The rows of Z fall into 3 groups, and each row is roughly a mix of its group's hidden directions.
Z:
[[ -6  39 -20  13 -53  40  -7 -16 -32 -31]
 [ 24  -2  14   9 -35 -27 -52  39 -42   8]
 [ 29 -10 -21 -26   2   2  15 -11 -76 -25]
 [ 11 -17 -19 -37 -10   9  37  -3 -71 -12]
 [  6 -18   4  29  23   9 -80 -25   0   6]
 [ 19 -25 -15  20  34 -31 -69  -7 -14 -10]
 [-48  -6  37 -34  -7  20 -21  46  28 -13]
 [-35  -1   3   0 -72   1 -33 -21  30  -3]
 [ -6  16  32 -20 -48 -28  54   7  22  24]
 [ 44   5 -34  40  12 -45  34   0  23  17]
 [ 41   9 -42  41  10 -34  35 -11   8  31]
 [ 37  -1 -24  10  63   8  36  14 -36  -2]
 [ -5 -42 -35   9  24 -43 -44   0 -27 -27]
 [-44  -6 -12 -26  27 -16  35 -40  38 -26]
 [ 15  -8 -19 -36  10 -10  23 -15 -71 -29]
 [ 36   4 -48  30   8 -44  36  -8   1  30]
 [-24  29  32  32   6   4 -31  15  62  19]
 [-44 -18   1 -33 -17  27  19  57 -28   4]
 [ 40   4 -33  38  12 -49  24 -11  26  28]
 [ 16 -20 -11 -36 -21  10  34  -4 -64 -30]
 [  9 -59 -43  23 -18 -10 -36  -7 -32   9]
 [  9 -36 -56   8  -8   5 -59  12 -15 -18]
 [-39 -29 -15  -9 -64 -32   2  -9  32   2]
 [-51   2  14 -34 -14  32 -13  58   9   7]
 [ -9 -48 -30 -25  17 -21 -46  30  35  -8]
 [ 52  24   1  34  28 -36  12 -39 -17 -20]
 [-38  22  21  20   3  -2 -41  -2  63  18]
 [-41  -5  48 -33  -7  44 -29  15 -22 -15]
 [-44  -4 -35 -25  19  32  32 -44  15  20]
 [ 50  25 -25  31   9 -21 -14 -58  -5   7]
 [ 12 -36  -2  22  -4  10 -79 -14  -1  18]
 [  7 -19 -39  25   9 -21 -36 -13 -55 -35]
 [-22  38  43 -10 -16   4  67 -12  -2   2]
 [ 26  -4 -24  29   7  20 -43  -9 -64 -17]
 [ 46   0 -48  30   1 -45  33   3  11  18]
 [-17   3  50 -22  -8  46 -42  -9  -4 -40]
 [-25  11  16  32  -2   4 -23   7  74  27]
 [ 28   3 -46  29  10 -49  34  -5  21  31]
 [ -6  -8 -48   7  46  -4  41 -41  26  12]
 [  6  27   6  52  15  26 -28   2  52  29]
 [ -4 -19 -13 -47 -12  -5  33  -5 -65 -24]
 [ 30  12 -42  25  17 -58  31  -4   7  26]
 [ 51  20 -10  27  16 -34 -19 -56  -7   5]
 [ 18   2  36 -12  78   4  -8  18  19  14]
 [ 10 -22 -10 -57  11 -18  22 -21 -52 -28]
 [  2 -20  -1  36   6  12 -75 -34  -9   7]
 [ 39   7 -47  33   8 -38  40  -1  -4  30]
 [ 30   5  32  -2 -39   5 -36  39 -50  -7]
 [-15 -34 -37  -8  -4  28  49 -29  39  20]
 [  7 -49 -58   2 -12   5 -50  16  -2  -4]
 [  0  69  39 -10 -38  17  26  -3   3  -8]
 [-28  30  11  39  16  -4 -31  10  56  32]
 [-26  14  25  30   3  -4 -15  14  74  22]
 [-37 -10  42 -39 -10  37 -22  19 -23 -35]
 [ 51  23 -15  20  17 -38 -11 -51 -18 -17]
 [ 10 -18  20 -36  56 -15 -26  43  29   3]
 [-20  -3 -50 -10 -65  -4 -12   6  -9 -37]
 [-43 -11 -22   8  14 -11   9 -25  68  25]
 [ 28 -18 -29  36  13  20 -44 -14 -53  -4]
 [-21  -9  20   0 -21  50   0  59  39   4]
 [-15  12  22 -11  -2 -24  85  -2   1  10]
 [-35 -31 -21  13 -69  -5 -20 -25 -13  -5]
 [ 60  -8 -14  27  -1 -21 -15 -57 -14  -3]
 [ -4  14  -3   5 -74   5 -16  -7 -48 -21]
 [ 31   5 -36  33  15  13 -46 -12 -49 -20]
 [ -1 -41  -1 -58 -13 -13  50  -2 -28 -14]
 [ 57  11 -36  42   6 -36  27  -3   5  18]
 [ 47  31 -17  31  21 -22   4 -52 -29   0]
 [-23   1 -15 -23 -78  22 -10  15  23  -8]
 [  0  -2  35 -33  38   7 -11  30  59  21]
 [  8  -6  37  16  74  14  17 -14   4  31]
 [-39  21  19  24  17 -12 -15   4  70  19]
 [-33  27   7  39  18   0 -17   4  61  33]
 [ 14  10  48  -3  67  29   3   5  13  26]
 [ 35  -2 -19   8  20 -74   6 -28 -20   4]
 [  1  -9  23   9  80  20  29  -7 -10  16]
 [-10  26  21  51  -7   7 -34  16  58  15]
 [ 21 -21  22   8  81  -9   8   4 -10  23]
 [ 31 -13 -42  22   3 -57  18  -5  31  29]
 [ 26 -12 -51  16  12   1 -46   6 -44 -31]
 [ 35 -14   8 -21  54 -45  15  37  14  15]
 [-33  20   1 -14  23  62  29 -28  30  16]
 [ 46  12 -41  40   6 -38  18  -8  19  34]
 [-35  11  36 -29  -7  54 -20  11 -16 -40]
 [-48   5 -10 -18  35  12  24 -33  51  21]
 [  5  14   1  61 -10  21 -15  14  58  23]
 [ 13  -1  -1  10  36 -57  20 -50 -33   2]
 [-17   3   9  37  -8   7 -18   8  75  31]
 [-21  25   7  53  14  -6 -15   5  66  11]
 [ 11 -14  28   0 -52 -24 -58  30 -11  -9]
 [-43  -3  48  -4  -8 -13  43 -25  36  26]
 [ 34   0  -5  29  30 -64  14 -39   9   9]
 [ 49  16  29  31 -23  13 -37  39 -29  -5]
 [ 26 -22 -38  19  -3 -23   3 -64  -7  34]
 [ 51   0 -40  42   4 -30  30  -8  -2  31]
 [-25 -27  53  -4  50 -10   0 -10  32  31]
 [-24  24  35 -24 -17 -23 -33  31 -54 -13]
 [-47  -6  48 -39  -3  30 -38   5 -10 -17]
 [  0  19  15  46   9  18 -24   0  70  14]
 [ 47  11 -50  35   5 -35  28 -15  -5  25]
 [-14  -6 -19 -30  37  39  45 -43  21   8]
 [ 28 -10 -22  13  19 -46  18 -63 -22 -10]
 [-44  -9  42 -36 -12  45 -30  14  -8 -22]
 [  1  29  13  49   8  32 -35   4  49  25]
 [-13  -3 -19  28 -54 -23 -15 -33 -48 -22]
 [ 33  15  40  10  -7 -33 -54  28 -20 -26]
 [-47   2  40 -40  -5  39 -24  20 -21 -24]
 [-25   5  45 -27 -10  52 -30  13 -15 -36]
 [-11  14  15  37   3  15 -27   5  70  31]
 [ 50  17 -36  43  12 -36  25  -8   4  28]
 [  1  29 -31  23  58  28  -1 -40  17  21]]

Here is one row of each group, with its name. Which group are the others in?
[-13  31  17  -7 -17   8  83  -6  -5   5]
V
[-40   7   9 -32 -21  40 -12  62   4  -6]
L
[ 41  14  33  40 -21 -15 -36  47  -8  -7]
U

[ 49  12 -14  37  10 -21 -12 -60   3  21]
L
[ 14   0  -8   9  28  37  71 -17  29 -12]
U
[ 18  -8 -25 -26   4  -5  31  -5 -76 -17]
U
[ -7  33   0  48  16  21 -40  -2  46  33]
U
[ 45   1 -33  44   5 -31  26   3  12  44]
L
[-21  19  12  32   1  27 -27  -2  66  31]
U
[ 19 -48 -50  20  31 -10 -46   1 -10   0]
V
